Here are some points, each followed by its number:
0.95 0.29 -1.47 -1.28 -0.41 0.53 0.35 -1.50 0
0.17 -0.19 0.03 -0.04 0.37 -0.67 -0.65 -0.35 1
-0.09 0.22 0.62 0.70 -0.75 -1.31 0.21 0.30 2
-0.87 -0.62 1.50 0.69 1.29 -0.94 0.43 0.88 3
-0.19 0.95 -0.64 -0.98 -0.91 0.87 1.03 -0.29 4
0.40 -0.06 -0.25 -0.28 -0.37 -0.02 0.43 -0.45 5
0.24 0.31 0.80 0.26 0.44 -0.55 0.05 0.06 6
-0.05 -0.20 0.98 0.39 0.26 0.03 -0.76 0.31 7
-1.76 -0.69 1.47 1.57 -0.29 -0.66 0.18 2.21 8
-0.34 -0.25 -0.76 -0.70 -0.23 -0.27 0.11 -0.70 9
-2.90 -0.62 3.46 3.07 1.16 -0.52 0.57 2.55 10
0.86 0.41 -1.58 -1.06 0.28 0.18 0.64 -0.85 11
0.82 1.44 -1.90 -1.36 -0.27 1.75 1.15 -0.87 12
-0.15 -0.80 -0.05 0.93 -0.13 0.63 0.27 -0.32 13
1.25 0.92 -1.67 -0.90 -0.41 0.69 0.35 -2.29 14
Which five points above are nearest to each new point by angle? Their numbers follow each, nearest first.
-0.66 -0.79 -0.76 -1.42 -0.36 0.85 -0.28 -1.17 9 0 14 11 12
0.45 0.31 -0.31 -0.42 -0.32 -0.06 0.45 0.65 4 12 11 5 0
0.35 0.29 -0.78 -0.32 0.14 0.80 0.26 -0.30 12 11 0 14 4
-2.05 0.81 0.91 0.18 0.89 -1.29 -1.57 -0.46 1 7 3 10 6
0.29 -0.65 0.50 -0.10 0.57 -0.26 0.86 1.17 3 8 10 6 7
1.52 2.82 3.49 1.70 2.98 0.74 -1.38 1.26 6 7 10 3 8
-0.20 -0.06 -0.52 -1.18 -0.56 -0.14 0.44 0.61 4 9 12 11 5
0.74 0.53 -0.94 -1.06 0.90 2.01 -0.31 -0.79 12 0 14 11 4
-1.65 0.02 0.17 0.69 -0.58 -0.16 0.51 0.13 8 10 2 3 13
0.81 -0.23 -0.60 0.03 -1.31 -1.09 -0.61 -0.06 2 5 1 9 0
-0.57 -0.31 0.22 0.20 -0.25 -0.23 -0.16 -0.21 8 10 2 3 13
-2.10 -0.02 -0.48 -0.01 -1.40 0.14 -1.15 -0.19 9 8 4 10 13
-0.66 -0.40 0.27 0.73 0.05 0.15 -0.35 1.57 8 10 3 7 2
